One turn moves each row of this set onto another row. After a few examples, where does it send each row asked below?
zanet: [ 14  -6   4  13   6  10  -4  25 -13   7   5   5   4  -8 -17   2   9   7
  -1  -7   4 -27   3 -28  -7 -10  -9 -17 -28   6   0  -6  -2  -1  -7 -25
   2   3  -2 -10 -20   1   6]
Seva: [ -5  11 -16   8  -3  14   4 -23 -14   6   7   0   4  28  -1  -4   1  -3
 -13  12  -8   8  13   9  18  21  -4 -10  -4   5  -3 -11  -6  -5   1   0
   7 -20 -10   5  -2  -9   7]
pido: [-14   4  -5   1   1   5  -5   8   9   2   1  -9   5  18   4  18   8 -13
  25   8  -5  21  -2   9 -10 -12  13  -9   6  18  10   7 -12  -4  -3 -13
  -7 -11  -4 -13  11  -9  -6]
Puba: [ 12   1  12  -3   4   7  -9   9  11 -29   4  -7 -12   4   9 -15  13   6
  18  12 -19   5  -8  15  -1   9   3 -12  13   4   6 -30  -2  -6  -7 -18
  -9  -6  12   0  -2 -14  12]
Sudad: [ 13   0  10  15   3   6  -3  25  -9   6  11   2  13  -6 -14  -7   8   7
   2  -2   6 -28  10 -29   3  -9  -4 -10 -26   6   2  -4 -13   0  -7 -26
   8   2   0 -10 -18   9   0]
Tuz: [  7  10   6  10   4 -11 -15  -8   4 -19 -13   2  22  -1 -19  -7  19  -3
   0   6   0  -3  -1 -19 -19   9 -10   1   6   3  -6 -12  -9 -10 -22 -12
 -11  -9   6   3  32  22   9]
lemi: [  8  -5  -4  15   7  -9  -6 -10   2 -23  -9  -5  13  -3 -16  -3  32   6
  -2  12  -2   2 -14 -17 -11   8  -6  -3  18   8  -9 -13   6  -8 -11  -6
 -12  -5  -2  -1  21  22   4]
nos: [ 12   8  16  -8   6  17   0   1  -2  13   5 -11   0   2 -21  -3   8  19
  19  -2   4   4  -9  -2 -20  -4  -3   6 -12  16  10   6   7   1 -13 -17
 -31 -16  10  -6   2  11 -10]
zedez: [  1   3  -6   9   5 -10 -10 -19  12  -8 -20  10  23  -1 -10  -8  12   0
   5   4  -7  -1   5 -15 -15  -4  -8  -4   7  -4 -15  -2 -14  -7 -18 -18
  -9 -15   9  10  24  11  10]
Sud: [  9  -9 -16  -9   9  -1   1  -5  -4  -3   5   6  -4  26   2   2   3   1
   6  -4 -14   4  -1  -9  -8   4  -6  24  -2 -22  13  -9 -18   4   2   2
 -11   9  -6 -10  16 -23  16]
gim: [ 10  -5   9  19   5  15  -3  28  -8   2   4  -2   7 -13 -16  -4  13   6
  -3  -4  -1 -26  11 -26  -9  -5  -8 -14 -24   9  -1  -4 -12  -7 -11 -25
   4   1   0  -7 -19   4   4]
lipo: [ -5   8 -18  12   7  15   4 -17 -17   6   8   4   3  33   4  -9   3  -4
  -4  11  -5   5  14  10  24  18  -6  -1  -4  11  -1 -13  -4  -3   1  -4
   9 -14 -12   2  -6  -2   6]
faz: [ 16  -8  -1   7  12 -15   1 -10  22  -2  12  -3  -1 -17  -6   7   4  17
  12  -3  -4   1 -22   8 -18   5  -4   1  -4  -6   0  -4  -1  -5 -18 -24
 -19 -21  18   1   1   0  11]
Sel: [ -4   9 -10   9   8  19   3 -22 -17  -3  12  -1  -2  34   1 -15  -3  -1
  -3  15 -10   8  11   7  19  18  -5  -3  -1   7   6  -9  -3  -2   6  -3
   8 -17 -15   2  -1 -10  10]
munaf: [  8   9  12   7   5  19   1  -5 -21  -3  21   0  -4   3 -14 -22  -2  26
   6  -6   3 -15   1 -13  11   6 -25  -5  -6  15   3 -23   1 -12   3 -11
  -5 -15  -8  -6 -18   8  13]
Guza: [  0  -3 -12  21  13  12  -2  10  -6   1   2  -2   6  23   2   2   2 -21
  -9  15 -11  -8  23 -11  -1   3  19  -8 -23  -2   4   7 -17  14  -2 -21
  14  -4 -10   1   3  -8   4]
rudoz: [ 24 -12  -8  -9  11   2   0  -7   1  -7  14   2  -6  14  -8 -15   1  15
  15  -9 -12   1  -9 -15 -10  13 -18  24   0 -18  13 -11  -1   0  -3   4
  -9  10 -10 -15   5 -20   6]
tepev: [  8   5   3  -1   1  15   4  -7 -16   9  19   9   0   6 -13 -15   1  26
   4  -9   2  -8  -2 -13  12   8 -35 -10 -11  14  -2 -16   6 -13   0  -4
  -1 -14  -2  -8 -16   0  12]
vezok: [ 22 -16  -1 -11  16  -8  -7   7 -13  -9  11   3  -4  10 -12 -16  10   7
  21  -5  -2 -14  -7 -23 -19   6 -13  12  -7  -5  10 -12  -8  -1 -15  -5
  -9  14   1 -24   7 -25   6]
fev: [ 21  -6   8   6  11  27   8   8   3   2   6 -11  10  -5  -3  -9  -2  -2
   5  11  -4  -5   5   9 -12  -1  14   0  -4 -22  -3  -8 -20  17 -15  -9
 -14 -14  24  -2  24  -1  12]
pago: [ 14  -4  11   1  15  -8  13 -15  10   1  -1  -3  13   5  -5   5   3   4
   9   7  -1   9 -11  19 -18  16  -9   6   4  -5   9  -2 -17  -6 -21 -13
 -19 -32  15  -6  16   2  21]
Res: [  5  -8 -19  18   9  -7   0 -23  14 -13 -14   3  16   0  -8  -8  24   8
   7   9  -7   4 -10 -14  -9  -5  -6  -9  19  -3 -19  -1  -1  -2 -10 -11
 -12 -10   1   3  16  11   8]
Ros: [ 11 -17  -7  -9  16 -10  -1  10 -13  -5   3  10  -1  17  -1   2   8  -7
  10  -2  -3  -9   0 -17 -16  -7   1  14 -12 -12  10 -12 -22   3 -10  -8
 -13  16   4 -18  20 -29  15]
beti: [  7   5   1   4   2  21   3  -7 -14   2  15  -1  -4  -1 -14 -14   2  23
   0  -9   4 -10   6  -7  12  13 -32 -10  -7  13  -6 -18   6 -14  -1  -5
  -8 -17  -3  -4 -20   7  10]
fekof: [ 19  -1  26   0   3  15 -12  18  -6 -10  10 -12  10   6  -6 -11   5   1
  12   6 -14 -11   1   8  -9 -16   8  -8  15 -10  -1 -23 -14  -7 -15  -7
 -19 -14  19 -13   9  -4  19]
subo: [  9   6   4   7   2  15   1  -4 -16   3  21   6   0   3 -10 -16   5  24
   1   0   2  -7   3  -9  19   5 -31   1  -7  15  -3 -20   0 -12   2  -9
  -2 -10  -5  -8 -23  11   7]
febu: [ 15  -3  -5   0  12  20  10   1  18 -14   4  -8 -11  -8  11 -15   5   5
  11  17 -11  15  -2  15  -7  20  10  -4  -2  -7   2  -9  -7  17  -5 -18
  -8  -5  16  11  17 -10   5]
laren: [ 19 -16   7  10   6  -9  -2   3   7 -12 -11  -9  17  13 -10  14   7 -17
  11  18  -2  -1  -1  17 -19   8   0   2  15   3  16  -7  -5  -9 -26 -10
 -11 -22   6 -14  13  -5  16]
fopet: [  5   6   1  -2  10   7 -10   8   7   2  -3  -5  -6  -7 -11   9  12  -4
  25   7   2   6  -2  -2 -22 -16  13  -6 -19  20  10   9 -15   3 -14 -27
 -16  -4   6  -7   5   0 -17]
sas: [ -1   3 -13  25  10   6  -1  11  -6   8  -1   3  14  21  -2   2   5 -21
  -9  14  -2 -12  21 -10   6   6  17 -10 -21   0   1   2 -18  11  -7 -23
  18   1  -9   1  -3  -4  -1]
vuni: [ 10  -4  11  13  10  13  -5  28 -12   1  13  -1   5  -7 -13  -6   3   6
   4  -4   2 -31  11 -32  -7 -11  -1 -12 -24   2   1  -5 -14   3  -5 -31
   0  -1  -1 -11 -13   5   8]
vog: [ -7   7   7  -7  -2  18   3  -1  -1  15  11 -15  10  27  -5   4   6   6
  18   2  -3  17 -11   9  -8  -1  -3   4  15  13  11   1   9  -7   2  -5
 -23 -27   1  -9   9   4  -1]
Kori: [ 23 -19  -7  16   2 -14 -12   9  22 -16   5 -10  -2  -9  -8  17   5  -1
  13  11  -6  -8 -12   6 -20  -2   7  -2   7   3   8  -9   8  -7 -20 -22
 -13 -12   7  -5   3  -7   5]
Pimur: [  4  -4 -13  20   9   9  -4  14 -11   5  -5   1   6  23  -3  13   9 -27
 -14  11  -8  -7  16  -9   0   2  13 -10 -27   0   3   5 -14   8  -6 -16
  18   3 -12  -3   0  -7   1]
puzu: [ -1   1  -9  24   2   9  -1   9 -10   5  -4  -1  15  17  -1   5  12 -23
 -13  15 -12  -9  19  -9  -3   5  20 -15 -24   2   1   5 -20   2  -9 -20
  15  -4  -5   0  -2 -14   3]
kuzem: [ -2   7 -14   7   7  15   4 -19 -15   8  10   6   4  33   1  -2   0  -7
  -8   8  -9  14  11   8  15  20 -14  -4 -10   8   4  -6  -6  -7   2   5
  13 -16 -14  -2   1  -9   9]

laren turns into Kori
vuni turns into munaf
puzu turns into gim
Where do these go?
subo turns into lipo
Puba turns into febu
Res turns into zedez
Sud turns into Ros
vog turns into pido
tepev turns into kuzem

